|  39 |  -1 | -31 | -31 | -38 | -35 |   0 | -46 |
|  29 |  49 |  23 |  24 |  21 |  26 | -53 | -39 |
|
|  29 |  49 |  23 |  24 |  21 |  26 | -53 | -39 |

|  11 | -43 |
|  21 | -38 |
|  44 |   2 |
| -45 | -26 |
| -43 |  30 |
|  12 |  40 |
| -25 | -28 |
| -36 |   0 |
| -41 |  22 |
|
|  21 | -38 |
| -45 | -26 |
|  12 |  40 |
| -36 |   0 |

|  34 |  22 |   5 | -13 |   2 |   8 |  -1 |
|  10 |   4 |  10 |  -2 |  19 |  18 | -19 |
|  26 |  -9 |  16 |  -7 |  30 |  30 | -45 |
|  21 | -19 |   7 |  -7 |  11 |  12 | -32 |
|  18 | -10 |  11 |  -2 |  29 |  21 | -41 |
|  30 |  13 |   9 | -20 |  -8 |  17 |  -1 |
|  19 | -11 |   5 |   2 |  26 |   9 | -35 |
|  28 |   0 |  10 | -12 |  11 |  20 | -24 |
|  38 | -24 |  10 | -11 |  21 |  18 | -51 |
|  13 |  -2 |  15 |  -9 |  15 |  28 | -25 |
|  38 |  -7 |  13 | -12 |  26 |  25 | -44 |
|   8 |  -6 |   2 |   1 |   9 |   2 | -15 |
|
|  10 |   4 |  10 |  -2 |  19 |  18 | -19 |
|  21 | -19 |   7 |  -7 |  11 |  12 | -32 |
|  30 |  13 |   9 | -20 |  -8 |  17 |  -1 |
|  28 |   0 |  10 | -12 |  11 |  20 | -24 |
|  13 |  -2 |  15 |  -9 |  15 |  28 | -25 |
|   8 |  -6 |   2 |   1 |   9 |   2 | -15 |

| -20 |  13 |  -5 | -21 | -51 |  26 |  13 |  -7 | -40 |
| -23 |  39 | -30 |   5 | -22 |   9 |  40 | -49 |  -6 |
|  15 |  11 |   0 |  -5 |   3 |  41 | -52 |  12 | -35 |
|  10 |   3 |   2 | -15 |  14 | -33 | -52 | -53 |  26 |
|
| -23 |  39 | -30 |   5 | -22 |   9 |  40 | -49 |  -6 |
|  10 |   3 |   2 | -15 |  14 | -33 | -52 | -53 |  26 |

|   2 |   6 |  -8 | -14 |   5 |   5 | -12 |  -4 |  27 |
|  28 |  18 | -11 | -36 |  -7 |  -8 |  33 |  -2 |  20 |
|  30 |  23 | -25 | -12 | -24 |  -4 |   8 | -16 |  12 |
|   9 |  12 |  -7 | -43 |  15 |   5 |   3 |  -1 |  52 |
|  31 |  17 | -11 | -28 | -13 | -12 |  40 |  -2 |   6 |
|   5 |  12 | -20 |  -3 |  -5 |   9 | -30 | -15 |  28 |
|  13 |   6 |   3 | -33 |   8 |  -6 |  31 |   8 |  16 |
|  14 |   7 |   3 | -33 |   8 |  -7 |  31 |   8 |  15 |
|   2 |   2 |   1 | -25 |  13 |   1 |   9 |   5 |  25 |
| -31 | -15 |   9 |  23 |  16 |  13 | -43 |   1 |   6 |
|
|  28 |  18 | -11 | -36 |  -7 |  -8 |  33 |  -2 |  20 |
|   9 |  12 |  -7 | -43 |  15 |   5 |   3 |  -1 |  52 |
|   5 |  12 | -20 |  -3 |  -5 |   9 | -30 | -15 |  28 |
|  14 |   7 |   3 | -33 |   8 |  -7 |  31 |   8 |  15 |
| -31 | -15 |   9 |  23 |  16 |  13 | -43 |   1 |   6 |

|  29 |  39 |  28 |  13 |  -3 |  11 |  29 |
|  -5 |  -6 |  -5 |  45 | -33 |  45 |  -1 |
| -29 | -39 | -29 | -34 |  44 | -37 | -27 |
|  37 |  50 |  37 |  10 |  -3 |  11 |  36 |
|  37 |  50 |  37 | -24 |  31 | -26 |  35 |
|   8 |  11 |   8 |   7 |   1 |   7 |   9 |
|  -8 | -11 |  -8 | -22 |  30 | -23 |  -8 |
|  20 |  28 |  20 |  -3 |  11 |  -4 |  20 |
| -13 | -17 | -13 |  34 | -24 |  35 | -10 |
|   4 |   5 |   4 |  29 | -19 |  28 |   6 |
| -25 | -34 | -25 | -31 |  39 | -32 | -23 |
|   4 |   5 |   4 | -28 |  35 | -29 |   4 |
|
|  -5 |  -6 |  -5 |  45 | -33 |  45 |  -1 |
|  37 |  50 |  37 |  10 |  -3 |  11 |  36 |
|   8 |  11 |   8 |   7 |   1 |   7 |   9 |
|  20 |  28 |  20 |  -3 |  11 |  -4 |  20 |
|   4 |   5 |   4 |  29 | -19 |  28 |   6 |
|   4 |   5 |   4 | -28 |  35 | -29 |   4 |

|   3 |   2 |  39 |   2 |  28 |  -9 |   0 |  10 |  21 |  10 |  -4 |  16 | -13 |  21 |  18 |  33 |
| -12 |   4 |  16 | -14 | -26 |   7 |  10 |  26 |  13 | -16 | -32 |   1 | -10 | -30 |   7 | -10 |
|
| -12 |   4 |  16 | -14 | -26 |   7 |  10 |  26 |  13 | -16 | -32 |   1 | -10 | -30 |   7 | -10 |

|   8 |  -2 | -23 |  28 |
|  21 |  -6 |  14 | -27 |
|  26 |  -8 |  55 |  -4 |
|  17 |  -8 |  23 | -27 |
|   4 | -43 | -11 |  -7 |
|  37 |  32 |  -3 |  13 |
|
|  21 |  -6 |  14 | -27 |
|  17 |  -8 |  23 | -27 |
|  37 |  32 |  -3 |  13 |
